Each row is where one point has got to under a steady rotation. How many ticks took it there?
The counts run from 0 to 319.
[ 89 139 140 119 100 114 104  99  95 135 115 114 139 169 157 125 164 120
  94 169 139 102 145 154 139 152 113 123 116 156 119 110 118 128 149  86
 168 155 154 149 143 125 135  94 160 127 161  54 131 124 104 140 177 179
 163]	288
[ 70 167 162  81 127 141 145  80 156 147 134 167 148 101 147 157 124  98
 119 161 149  80 121 170  90 112 123  82 118 102 132 131 113 112 153 126
 139 118 105 172 141 144 152 118 116 100 126 122 141 121 120 134  90  77
 124]	221
[144  92  67 102 144 176 108  83  96 158 111 176 116 153  72 128 112  86
 144 126 124 116 121 140 118 138 100 159  87 109 122 182  91 117 115 174
  95 104 119 145 114  93 145 142 131 121 139 145 145 146 128 113 120 113
 118]	137
[111 128 123 119  98 152 107 111 131 120 134  98 128 123 130 119 138 116
 143  80 117 115 116 124  87 120 162 124 136  58 120 115 113 173 161  90
  92 110 178  81 122 102  98 128 104 155 121 146 105 151  88 173 101  79
 100]	98
[106 143 136 134 107 153 121 127 105  99 110 162 134  91 158 159 150 101
  86 134 112  91 149 187 133 112  89  78  78 131  97 130  98  99 114 119
 172 129 136 136 159 178 145  90 143 137 154 124 146 120 152 141 104 152
 174]	16
[ 97 121 170 103  94 139 110 106 156 137 116 165 129 173 111 113 129 122
  53 151 128  94 158 145 143 131  77 139 123 119 125 148 110 131  73  85
 112 144  96 129 101 138 109 133 126 139 156 111 192  87  87 110 109 117
 143]	257
[128 106 105 102 117 127  96 151 123 155  88 182 119 158 103 131 127  96
  86 148 111  99 121 174 142 104 113 118 104 132 138 143 132 128 107 115
 119 134  92 122 113 163 139 101 161 101 142 102 165  86 144  84  74 151
 146]	248
[131 114 101 135 104 134 141 135 138 159  78  87 116 177  89 116 137 150
 105 151 103 123 105  93 151 145  98 203 184 148 123 132 102 137 152 126
 105 145 137  82  90 126 135 128 110 112 119 156 123 141  90 140 152 142
 159]	163
[110 122 107 135 132 126 114 111  97 146 119  85 130 183 143 153 171 111
 136 130 119 109 109 167 145 129 162 117  96 103 131  73 147 155 159  90
 172 119 146 159 161 148 102 100 150 135 120  94  70 117 111  95 159 134
 134]	80
[134 133 107 125 147 131 126 121 129 198 117 105 108 176 158 125 150 114
 112 176 107 100  96  99 148 150 131 152 165 138 140 112 147 124 206 128
 149 139 140 162  98 134 154 156 147 109 118  92  58 121 135 136 174 162
 151]	179
[ 96 150 109 122 114 116 113 111 113 136 137  97 146 177 150 127 172  96
 111 118 147 117 120 159 138 170 105 108 124  98 130  81 159 175 162 109
 188 136 137 142 150 124 111  85 125 165 144  62  87 134 126 119 160 124
 127]	84
[ 82 155 143 100 115 127 146 123 126 143 102 158 156 100 155 159 125  98
 112 159 140  78 118 172 119 118  99  88 121 121 133 117 124 105 168 140
 166 134 110 147 152 168 156  80 112  95 123 119 125 122 145 101  87  96
 156]	220
[107 123 140 113 126 121 115 102 106 159 158  95 144 181 103 100 162 164
 119 115  99 128 131 113 104 155 116 171 135 110 107 119 109 142 142 100
  92 106 137 138  94 106  70 161 120 131 154 134 165 124  82 145 189 125
 119]	62
[106 141 140 129 113 156 141  97 109 106 133 139 155  82 121 135 131 145
  95 128  79 108 139 138  90 107  80 124 118 124  85 153  84 102 130 124
  98 111 137 125 117 164 119 148 102 136 152 174 203 121 120 171 124 133
 155]	26
[128 118 119 116 104 117 107 144  99 167 129  71 137 189 113 100 185 149
 117 113 102 136 136 113 123 155 109 185 164 126 114 101 124 153 154 103
  76 133 152 110  95 127  60 104 133 127 156 144 130 135 103 132 174 143
 143]	63
[ 84 140 143  86 105 158 105  89 145 121 112 174 160 101 112 129 136 118
  61 141 144 103 155 181 103 106 102 109  99 127 120 151  75 111 102  86
 101 139 151 125 132 122 135 118 155 130 151 125 205 125 112 149  99 137
 143]	21
[115 114 128 130  81 118 124 133 110  96  95 141 131 168 119 125 125 114
  70 147 118  99 144 140 158 131  76 139 139 152 101 125  99 140 102 116
 150 155  92  82 117 163 108  96 107 125 152 128 188  92 112 105 138 141
 162]	260
[ 74 171 184  80 124 149 135 125 181 162 142 159 149  84 159 136 122 126
 111 124 114  73 134 153  86 119 118 104 136  84 135 143 126 107 155 119
 102 101 124 158 110 138 150 140 119 112 128 137 127 107 124 150  66 106
 127]	222
[134 100 115 125 101 131 107 129  61 119  81 175 114 116 176 156 128  98
 143 137 134  77 136 173  99  77 173  94  87 134 109 127  89 105 166 121
 131 121 144 107 135 141 132 101 156  96 144 148 117 109 149 132  96 139
 139]	4
[164 106  88 144 134 152  84 144  68 145 136 141 113 138  99 116 173  90
  93 143 125 121 144 171 158 125  91 131  94 158 108 121 110 112  99 151
 106 117 129 156 110 162  98 109 186 122 159 135 165 115 152 100 133 152
 141]	40
[146 111  77 135 130 129 118 139 116 186 102 103  99 193 124  98 151 121
 135 162 119 122  98  89 148 147 129 184 190 156 132 132 113 131 188 131
 108 138 134 126  78 110 135 152 140 104 124 118  99 125 129 146 166 154
 131]	171
[131 104 120 125 116 170 115 129 104 134 124 189  98 130 113 140 116  91
 114 137 113  82 135 152 122  82 137 102  83 118 122 150 106 119 106 134
 105  93  79 139 114 153 112 143 119  92 141 160 163  65 134  86  81  94
 110]	241
[124 131 111 139 172 141 101 101 125 156 127 114 132 137  85 117 152 149
  73 156  53 125 123 140 144  91 115 137  93 119 124 108 135 121 120  80
 104  97 130 162 106 154 105 186 145 129 131 124 181  97 112 133 132 172
 147]	46
[120 112 123 116 129 170 126 114 159 164  76  99 103 165 100 141 148 112
  83 175 136 105 134 130 179 157  61 154 121 151 116 132 102 105 104 128
 146 134 121 133 124 157 132 107 120 108 141 147 108 137  79  80 160 134
 183]	156
[129 130 133 131 106 129 129 171 117 128  89 133 126 130 132 123 138 128
  78 143  72  82 124 145 164 112  67 124 138 116 105 129 145 112 125 117
 128 136  89 127 105 207 126 138 125 128 126 118 143  69 153 120  86 158
 177]	251
[138 130 122  95 120 134 114 127 127 161 125 182 126 152 108 119 126 130
  98 131  78 104 125 150 110 104  94 128 114 105 128 161 140 117 143 121
  93 116  91 154  80 154 140 180 145 112 131  98 179  77 174 138  69 149
 130]	246
[ 86 165 122 112  94 107 150 125 137 139 110  91 148 130 166 118 146 120
 130 145 127  93  94 103 108 150 142 139 202 142 129  96 116 130 224 119
 132 159 159  80 104 128 139  98 101 103 105 140 104 149 119 171 137 104
 141]	195
[119  93  94 137 116 144 126 120 145 147  80  94 115 188 101 127 127 113
 106 170 141 115 116 110 161 144 119 183 150 170 128 127  87 119 142 134
 132 148 135  82 102 139 123 104 109  96 124 161 121 136  72  97 168 114
 160]	164
[114 103 156 122  70 128 124 134  92 138  95 126 130 199 137 134 135 135
 103 148 135  90 168 136 124 122  89 158 120 158  96 148  87 105 115 119
 125 134 105 111  98 136  96 111 126  98 174 146 154  96  92  83 164 148
 168]	264
[153 122  86 131 138 146 112 102 133 165 132 128 104 188 116  95 135 124
 133 146 104 122 108  74 119 159 133 180 175 139 122 144 108 131 176 141
  99 122 118 135  75  95 119 194 112 109 134 131 126 135 121 162 187 121
 110]	170
[167 104 125 158 108 144 107 124  95 131 133 126  88 171 147 113 143 134
 105 145  78 101 142 109 119 109 166 141 117 140 101 126 115 126 132  77
  96 103 121 141  82 143  85 203 124 129 153 135 123  73 107 152 158 149
 139]	274
[137 113 104 143  84 126 105  93  85  95 119 161 117 190 108  90 126 109
  96 144 128 117 141 125 125 127 132 147 127 154  98 146  98 139 121  99
 118 126  84 105  99 105  94 157 108 125 171 111 193  96 109 137 169 117
 109]	269
[ 95 139 136  91  98 132 112 113 112 144  92 163 162 104 130 142 141 120
  79 136 140 104 158 191 122 123  73 108  94 140 108 141  89 100 123 105
 128 147 159 124 139 145 164  66 169 120 155 112 185 140 134 137 101 160
 170]	20
[101 164 139 116 111 135 144 145 178 167 134  83 108 115 186 113 174 114
  92 133 152  95 117 107 133 179 116 131 189 135 130 106 126 133 191 120
 131 152 160 129 100 125 135 102 122 124 128 122  57 141 110 161 133  98
 141]	191
[143 115 104 137 143 173 103 127  80 150 141 138 130 123  88 121 153 136
 113 133  64 123 132 138 110  99 121 157  99 129 110 141  96 103 114 119
  62  89 139 169  95 151  98 186 159 114 146 161 171 104 135 136 132 150
 133]	38
[ 81 155 124 108 126 124 102  64 137 124 151 110 157 171 126 125 142 106
 107 118 137 105 118 153 119 164 136  98 109  72 129  95 148 176 146  78
 178 132 134 150 152  93 118 121 108 169 137  62 122 143 114 149 157 111
 103]	85
[106 117 157  97  93 121 114 135 134 152  95 147 128 180 122 123 144 127
  69 144 146  92 161 167 143 136  59 148 126 135 116 141 109 110  98 108
 133 142 102 120 112 157 126 102 143 109 163 100 173  91 110  86 110 148
 166]	256
[142  91  80 136  98 183 118 140 115 121  76 134 115 111  69 152 117  96
 125 113 137 114 111 149 143 121  85 146 107 123 101 157  82 137 110 155
 115 122 137  75 128 139 139  72 110 124 133 188 119 156 108  93  93 106
 147]	132
[107 142 144 163 119 138 105  69 108 106 135 127 122 154 156 129 145 114
  77 168 119  98 150 125 131 138 142  95  84 141 110 110 125 129 126  78
 184 127 118 178 134 131 102 170 123 155 147  82 140  94  88 141 184 136
 145]	285
[123 133 109 142 141 142 111  99  81 128 148 104 140 107 156 120 145 140
 152 130  96 113 115 127  82  94 196 119 108 112 108 101 110 106 182 107
  92  77 178 161 127 120 103 152 144 117 131 151 121 125 111 182 151 133
 119]	306
